128 stands for zero in the data rows.
Some points, one per row:
tensor([123, 141, 137, 140, 152, 102, 148, 113, 126,  97, 142, 138, 144, 110, 139, 136])
tensor([131, 100, 126, 133, 128, 129, 128, 130, 128, 147, 132, 118, 146, 140, 120, 119])
tensor([116, 157, 154, 152, 146,  98, 147, 119,  92, 111, 169, 161, 147,  86, 146, 126])
tensor([147, 156,  20,  21, 186, 110,  35,  47, 134,  93, 132, 111, 174, 164,  20, 166])
tensor([123, 131, 120, 126, 124, 143, 120, 139, 140, 133, 116, 132, 142, 129, 125,  93])
tensor([109, 160, 152, 143, 141, 111, 146, 123,  96, 135, 150, 150, 139, 101, 137, 123])
tensor([119, 135, 132, 129, 126, 130, 123, 132, 124, 130, 125, 134, 134, 122, 135, 118])
tensor([108, 169, 151, 144, 138, 105, 135, 114,  97, 120, 155, 159, 141,  85, 142, 124])
tensor([121, 136, 133, 132, 130, 122, 129, 127, 119, 130, 137, 132, 136, 123, 133, 128])
tensor([121, 125, 122, 125, 109, 154, 120, 144, 132, 136, 102, 119, 125, 135, 139, 109])
tensor([223,  65, 131, 154, 132, 130, 155, 117, 201,  97, 121, 101,  48, 141, 129, 171])
tensor([140, 153, 142, 146, 155,  79, 152, 116,  95, 143, 128, 158, 142, 119, 137, 144])
tensor([131, 111, 122, 126, 114, 141, 125, 146, 134, 156, 119, 117, 121, 130, 139, 131])
tensor([126, 138, 131, 132, 139, 115, 132, 122, 123, 115, 144, 148, 132, 113, 133, 130])
tensor([188,  95, 130, 151, 135, 127, 151, 119, 178, 106, 128, 117,  88, 129, 134, 176])
tensor([127, 141, 131, 134, 149, 110, 137, 118, 118, 119, 145, 140, 130, 116, 130, 135])
tensor([124, 142, 126, 130, 150, 115, 121, 127,  96, 148, 146, 134, 134, 112, 128, 139])
tensor([133, 164, 120, 112, 122, 114, 109,  20,  96, 225, 151, 145,  99, 121, 124, 142])
tensor([138, 122, 121, 130, 127, 134, 129, 126, 138, 117, 120, 130, 112, 121, 135, 138])
tensor([120, 126, 122, 123, 120, 143, 118, 139, 131, 128, 111, 128, 128, 131, 139, 117])
tensor([137, 165, 139, 145, 158,  94, 179,  99, 105, 125, 184, 153, 137, 102, 136, 139])
tensor([116, 114, 156, 143,  94, 158, 132, 159, 140, 156, 101, 117, 125, 134, 151,  92])
tensor([117, 130, 121, 132,  90, 153, 107, 146, 133, 156, 100, 135, 120, 132, 147, 110])
23 more points follow, each with its number after it:
tensor([132, 125, 125, 126, 129, 134, 126, 127, 135, 135, 120, 124, 127, 138, 124, 124]) 0
tensor([122, 109, 128, 143, 129, 135, 138, 145, 148, 166, 111, 134, 124, 134, 139, 111]) 1
tensor([124, 143, 147, 167, 141, 111, 195, 106, 123, 122, 148, 173, 135, 109, 134, 137]) 2
tensor([120, 116, 127, 138,  81, 183, 124, 191, 143, 146,  99, 123, 111, 150, 161, 111]) 3
tensor([147, 111, 153, 154, 129, 128, 145, 132, 136, 137, 134, 120, 119, 130, 129, 135]) 4
tensor([124, 131, 123, 126, 130, 129, 127, 125, 129, 122, 123, 132, 122, 125, 132, 128]) 5
tensor([119, 127, 104,  72, 122, 136, 114, 122, 136,  92, 121,  98, 140, 147, 119, 137]) 6
tensor([130, 136, 146, 145, 150, 106, 145, 107, 110, 121, 154, 153, 141, 109, 134, 135]) 7
tensor([114, 124, 126, 129, 102, 155, 122, 148, 131, 140, 105, 130, 130, 132, 142, 107]) 8
tensor([128, 155, 153, 151, 164,  88, 152, 112, 102, 113, 173, 156, 134,  86, 134, 139]) 9
tensor([ 96, 134, 144, 131, 104, 152, 118, 157, 120, 168, 113, 126, 144, 130, 139,  80]) 10
tensor([114, 147, 123, 122, 119, 136, 124, 136, 121, 131, 120, 132, 125, 130, 133, 114]) 11
tensor([124, 114, 143, 139, 108, 142, 130, 142, 137, 142, 114, 119, 122, 132, 136, 116]) 12
tensor([122, 122, 138, 137, 117, 141, 128, 142, 130, 131, 124, 126, 130, 134, 131, 114]) 13
tensor([123, 140, 129, 130, 135, 120, 132, 122, 118, 115, 138, 136, 133, 118, 132, 129]) 14
tensor([114, 116, 141, 132,  98, 151, 131, 156, 131, 141, 100, 112, 128, 132, 143, 105]) 15
tensor([170, 119,  20,  21, 156, 127,  79,  89, 159, 104, 116, 107, 119, 178,  38, 167]) 16
tensor([120, 145, 138, 139, 144, 110, 136, 122, 112, 111, 144, 145, 130, 107, 140, 134]) 17
tensor([117, 124, 125, 125, 111, 151, 122, 139, 132, 141, 110, 125, 130, 137, 142, 114]) 18
tensor([119, 165, 157, 140, 151,  85, 167, 115,  86, 104, 171, 135, 151,  70, 126, 139]) 19
tensor([115, 128, 132, 123, 122, 142, 121, 133, 119, 140, 124, 137, 119, 144, 137,  97]) 20
tensor([124, 114, 136, 135,  97, 153, 131, 145, 152, 140, 108, 111, 123, 142, 136, 105]) 21
tensor([117, 110, 126, 128, 111, 127, 120, 173, 130, 165, 130, 109, 123, 162, 101, 144]) 22
Which three of these numbered points are nearest to each point below, ignoring the 3 directions in which the first points spread most? Their numbers follow each, nearest first.
tensor([128, 147, 137, 134, 154, 100, 133, 108, 112, 120, 156, 141, 132, 110, 124, 140]) > 9 13 12
tensor([126, 135, 123, 122, 160, 103, 116,  97, 106, 125, 127, 144, 141, 136, 106, 130]) > 7 0 13
tensor([123, 137, 122, 128, 136, 126, 135, 124, 127, 122, 129, 140, 131, 123, 132, 130]) > 5 8 14
tensor([235,  63,  46,  30, 193, 109,  77,  42, 191, 132, 143,  20, 124, 237,  20, 236]) > 22 4 10
tensor([ 82, 157,  76,  21, 123, 138,  34, 132, 103, 141, 111, 122, 182, 150,  95,  97]) > 17 14 6
tensor([125, 125, 130, 126, 122, 139, 124, 136, 126, 123, 119, 128, 132, 132, 135, 118]) > 14 13 5
tensor([134, 154, 139, 144, 131, 122, 164, 121, 104,  89, 124, 124, 162, 113, 147, 141]) > 6 15 14
tensor([117, 149, 128, 133, 142, 100, 137, 112,  93,  91, 158, 139, 123, 118, 129, 137]) > 14 17 5
tensor([230,  86, 128, 152, 145, 113, 149, 118, 186,  39, 120, 128,  20, 166, 126, 177]) > 20 11 17
tensor([140,  89, 117, 122,  92, 159, 144, 135, 156, 111, 117,  31, 120, 133, 126, 129]) > 19 6 15
tensor([104, 123, 134, 139,  93, 148, 125, 150, 148, 130, 106, 113, 173, 130, 151, 111]) > 21 14 15
tensor([122, 118, 134, 131, 112, 146, 126, 149, 135, 142, 108, 121, 124, 138, 137, 114]) > 0 12 18
